Which row each row swaps with, under one turn or mirror
j_239: .26  -.14  .26  .29  .07  .26  .14  .18  -.12  -.13  -.27  .11  -.18  .21  .13  -.19  .17  -.27  .35  .34  -.12  .13  -.24  -.27  -.14  .00  -.21  -.09  -.10  .26  .16  -.20  .07  .02  .31  .01  .23  .17  .24  -.07  .12  .34  -.12  .13  .33  .01  .04  .20  .06  -.17  .25  -.06  -.13  -.29  -.02  .26  .17  -.36  .21  .16  -.08  -.21  .22  -.05  -.13  -.16  .05  -.11
j_285: .18  .18  .07  .08  .32  .02  -.01  -.08  -.16  -.30  .03  .05  -.10  -.18  .13  -.08  .12  -.08  .25  .34  -.04  .16  -.26  -.15  -.11  .09  -.46  .00  -.16  -.03  .12  -.20  -.08  .01  .15  .02  .03  .16  .25  .29  -.14  .39  -.17  -.15  .12  .12  .28  .06  -.04  -.18  .11  .23  -.09  -.19  .18  .34  -.08  -.11  .24  .25  -.18  .01  .02  -.33  -.11  -.19  -.03  .20
j_571: .27  -.05  .18  .25  .11  .43  .12  -.11  .04  -.20  -.25  .01  .14  .02  .20  -.17  .06  .12  .25  .03  -.08  .09  -.18  .00  -.30  .04  -.34  -.22  .17  .33  .07  -.28  .12  .04  .15  .05  .43  .00  .07  -.12  -.09  .17  -.12  -.11  .09  .08  .19  .18  .07  .09  .03  .02  -.02  .04  .05  .21  -.38  -.23  .15  .26  .00  -.28  .06  -.22  -.05  -.12  -.09  .11
j_815: .33  -.18  .09  .00  .04  .12  .07  -.12  -.12  -.24  .03  .15  -.23  .04  .05  -.17  -.13  -.32  .33  .24  .07  .32  .05  -.31  -.20  -.01  -.35  .07  -.09  .23  .04  .02  .17  -.04  .15  -.15  .35  .04  .21  -.05  -.39  .21  .13  -.07  -.13  -.13  .39  .11  .23  .00  .16  .03  -.07  -.25  -.05  .30  .05  -.40  .09  .09  -.15  -.12  .09  -.03  .31  -.19  .28  .00
j_47: .44  -.06  .12  .31  .34  .27  .11  -.26  -.22  -.22  -.16  .13  -.18  -.07  .34  -.19  .22  -.24  .22  .04  .18  .22  -.19  -.10  -.14  .14  -.16  -.19  -.18  .12  .40  -.33  .05  -.05  .33  -.01  -.01  -.03  .22  .14  -.13  .43  .01  .05  .28  .17  .39  .01  .16  -.15  .00  .08  -.24  -.16  .10  .37  -.14  -.38  .24  -.05  -.07  -.07  .04  .02  -.07  -.06  -.04  .11
j_615: .53  -.08  -.07  .14  .31  .26  .07  -.22  -.10  -.21  .08  .28  .00  -.02  .15  .10  .25  -.40  .14  .03  -.24  .20  -.06  -.27  -.13  .07  -.15  -.11  .03  .13  .13  -.28  -.14  -.08  .09  .02  .09  .03  .04  .16  -.18  .19  -.01  .05  -.13  .09  .13  .09  .22  -.23  .01  .04  -.16  .01  .06  .22  -.09  -.08  .25  -.04  .12  -.06  .18  -.17  -.04  .09  .24  .12
j_609: .40  -.13  -.24  -.17  .33  .17  -.21  .02  -.06  -.08  .13  .12  -.05  .02  .11  -.05  .01  -.25  .35  .20  -.27  .20  -.26  -.21  -.13  .17  -.30  .09  .13  .14  .08  -.09  -.09  .10  .06  -.24  .23  .34  .15  .17  -.15  .31  -.09  -.18  .07  -.22  .22  .18  .13  -.17  .22  -.03  -.10  -.13  .06  .37  -.15  -.29  .32  .23  .03  -.02  -.08  -.25  .18  .05  .11  .08
j_379: .20  -.16  .12  .06  -.02  .41  .13  -.12  .25  -.18  .01  .06  .12  -.08  .00  .00  -.05  -.07  .36  .05  .11  .20  -.11  -.08  -.16  .07  -.28  -.12  .12  .33  .16  -.07  .08  .05  .07  .10  .39  -.04  -.08  -.09  -.20  .34  -.13  -.13  -.14  .13  .24  .21  .07  -.04  .03  -.09  -.12  -.01  .07  .48  -.30  -.28  .09  .32  -.12  .05  .01  -.19  .01  -.11  -.15  .10
j_265: .32  -.11  .10  .15  -.11  .15  -.04  -.28  .01  .04  -.21  .02  -.11  .00  .03  -.09  -.01  -.24  .22  .01  -.02  .05  -.08  .12  -.32  .13  -.37  .12  -.07  .11  .16  -.07  .23  .00  .23  -.39  .13  .10  .29  -.11  .01  .24  .03  -.04  .53  -.05  .12  .24  .07  -.12  -.06  -.02  -.01  -.13  -.15  .32  .01  -.43  -.01  .04  -.08  .14  .03  -.10  .10  -.16  .13  .08
j_305: .20  -.01  .00  .21  .22  .14  -.22  -.20  -.16  -.26  .01  .24  .04  -.08  .03  -.10  .03  -.08  .24  .14  -.33  .27  .21  -.24  -.10  .02  .01  -.19  -.12  .13  .00  -.57  -.02  .04  .08  -.15  .03  .15  .07  -.14  .06  .19  -.28  .05  .27  -.13  .07  .14  .06  -.14  .15  -.08  .16  -.26  .07  .25  -.11  -.21  .19  .06  .05  .06  .17  .05  .13  -.04  .03  -.02
j_526: .21  .03  .12  .23  .33  .07  .01  -.26  -.18  -.27  .06  -.02  -.15  .06  .04  -.19  .00  -.18  .25  .38  .17  .18  .05  -.07  .05  -.22  -.40  .04  -.06  .23  .27  -.28  -.08  -.20  .15  -.27  -.04  -.03  .28  -.10  -.07  .31  -.14  .04  -.07  -.04  .28  .29  .16  -.26  .13  -.13  -.06  .13  .29  .34  -.26  -.31  .30  .13  -.32  .26  .07  -.16  .14  -.07  .12  -.03
j_485: .43  -.10  .25  .03  -.09  .14  .20  -.22  -.04  .22  -.06  .10  -.19  -.03  -.02  -.16  -.11  -.28  .44  .09  -.02  .11  -.21  .03  -.13  .08  -.54  -.12  .12  .13  .25  -.09  .01  .12  .14  -.26  .15  .19  .11  -.16  .03  .10  -.07  .09  .37  -.10  .19  .23  .20  -.13  -.07  -.07  .02  -.16  -.04  .32  -.05  -.50  .18  -.01  -.15  .14  .12  -.03  .15  .09  .20  .12
j_307: .18  -.02  .20  .28  .13  .15  -.02  -.22  -.20  -.15  -.23  -.16  -.06  .07  .23  -.38  .13  -.03  .15  .28  .10  .12  .01  -.16  -.17  -.15  -.44  -.12  .05  .24  .20  -.48  -.01  -.19  .31  -.09  .11  -.03  .36  -.17  .15  .14  -.09  .07  .25  -.04  .15  .20  .14  -.13  .15  -.02  -.01  .10  .19  .06  -.29  -.25  .39  .22  -.22  .04  .15  -.20  .04  -.16  .16  -.04
j_942: .11  -.14  .05  .10  -.03  .14  -.13  -.19  .09  -.13  .10  .17  .06  -.06  -.13  .00  -.10  -.26  .29  .12  -.02  .44  .23  -.35  -.06  .11  -.11  .01  .04  .19  .03  -.24  .07  -.01  .12  -.05  .10  .04  -.13  -.13  -.08  .27  -.21  .03  .06  -.11  .16  .08  .19  -.16  .12  -.13  .17  -.29  .09  .35  -.11  -.20  .15  .15  -.08  .30  .07  -.10  .31  .06  -.04  -.06

j_609 pairs with -> j_47
j_485 pairs with -> j_265
j_615 pairs with -> j_285

Which row each row swaps with, under one turn or mirror
j_324: -.11  .00  .03  .29  .32  .06  -.22  -.16  -.04  .09  .05  .26  .09  .08  .16  -.19  .07  .15  -.05  -.06  .06  .05  .01  -.18  -.16  .12  -.17  .11  .07  .23  -.27
j_716: -.01  -.11  .00  -.01  .09  .34  -.12  .13  .11  -.23  -.03  -.22  .18  .03  .13  .04  .05  .15  -.17  .06  -.25  -.10  -.02  .04  -.09  .14  -.16  .13  .05  -.26  -.33
j_322: .09  .04  -.16  .16  -.06  -.06  -.16  -.20  .15  -.03  -.05  .24  .10  .01  .10  -.09  -.13  .20  .06  .17  .08  .14  -.19  -.11  -.16  .22  -.09  .00  .16  .09  .17
j_258: .09  .01  .08  .41  .26  .20  -.03  -.11  .15  .03  .00  -.15  -.13  .12  .08  -.11  -.01  .23  -.27  -.09  -.14  .02  -.09  .03  -.04  .11  -.20  .09  .12  -.18  -.03
j_929: -.08  -.03  -.10  -.25  .01  .05  -.20  -.16  .00  .06  -.01  .21  .18  .01  .15  -.08  .03  .22  .29  .19  -.02  .08  .08  -.15  -.17  .03  -.10  .09  .22  .16  -.32
j_895: -.06  -.13  -.01  -.01  -.09  .26  -.03  .06  -.04  -.01  .06  -.29  -.10  .13  .10  -.10  .08  -.13  -.01  .05  -.03  .04  -.02  -.07  -.17  .28  -.22  .06  .14  -.23  .08
j_508: -.03  .15  .21  -.04  -.10  .29  -.10  -.06  .14  -.01  -.18  -.11  .01  .10  .03  .20  .06  .34  .04  -.03  -.22  .00  -.08  .04  -.05  .00  .01  .05  .12  -.18  .11
j_662: -.19  .17  .14  -.15  -.01  .16  -.26  -.09  -.07  .03  -.13  .19  .17  .03  .11  .15  .12  .17  .20  -.02  .00  .09  -.04  -.17  -.20  .13  .05  .05  .08  .13  -.07
j_592: .16  -.02  -.05  .18  .16  -.02  -.04  -.25  .33  -.09  .01  -.04  .04  .05  .02  .01  -.20  .33  -.09  .18  -.15  .06  -.21  .03  .01  -.09  -.12  .07  .24  -.07  -.04
j_801: -.07  -.02  -.08  -.05  .12  .14  -.24  .00  .07  -.21  .00  .09  .35  -.08  .16  -.01  .02  .18  -.08  .18  -.09  -.04  -.04  -.10  -.18  .15  -.09  .12  .07  .06  -.52
j_814: .05  -.20  .02  .05  .15  .24  -.02  -.01  -.15  -.02  -.04  -.26  .00  .09  .16  -.12  .06  -.16  .07  -.10  -.04  .09  -.04  -.06  -.18  .32  -.17  .07  .10  -.19  .04
j_267: .16  -.12  -.02  .09  .07  .02  -.20  -.32  .24  -.03  .02  .11  .17  .05  .14  -.14  -.16  .35  .13  .08  -.13  .02  -.01  .00  .03  -.16  -.05  .10  .13  .27  -.26
j_308: -.07  -.06  .03  .04  .17  .13  -.24  -.24  .23  .04  .06  .11  .15  .10  .08  -.08  -.13  .16  .05  .09  -.14  -.07  .14  -.01  .07  -.28  -.09  .25  .14  .28  -.21
j_121: -.22  -.28  .05  .05  .28  .22  -.16  .03  -.18  .01  .04  .10  .12  .12  .15  -.08  .10  -.16  .14  -.12  .03  .02  .05  -.16  -.17  .17  -.22  .19  .08  -.04  -.11
j_780: -.04  -.06  -.06  .02  -.14  .05  -.22  -.27  .24  -.02  .11  .16  .12  .10  .09  -.12  -.10  .29  .10  .23  -.08  .00  .04  -.08  -.04  -.15  -.12  .10  .16  .29  -.24
j_338: .05  -.10  .00  -.16  -.05  .30  .04  .00  .09  .03  -.06  -.29  -.08  .13  .07  .02  .03  .20  .09  .07  -.23  .03  .00  .06  -.06  .09  -.21  .09  .23  -.35  -.02
j_952: -.08  -.28  .05  .21  -.08  .32  -.15  -.02  .04  .04  -.04  .13  -.02  .21  .11  -.12  .02  .12  .12  -.17  -.11  -.06  .10  .01  .00  .06  -.21  .18  -.01  -.09  .21
j_94: -.03  .08  -.01  .00  .26  .15  -.04  .00  -.03  .01  -.03  -.31  -.01  .03  .11  -.03  -.02  -.23  -.08  .10  -.03  .06  -.08  -.05  -.18  .26  -.17  .11  .19  -.16  .10

j_895 pairs with -> j_780
j_952 pairs with -> j_322
j_121 pairs with -> j_592
j_338 pairs with -> j_929
j_267 pairs with -> j_814

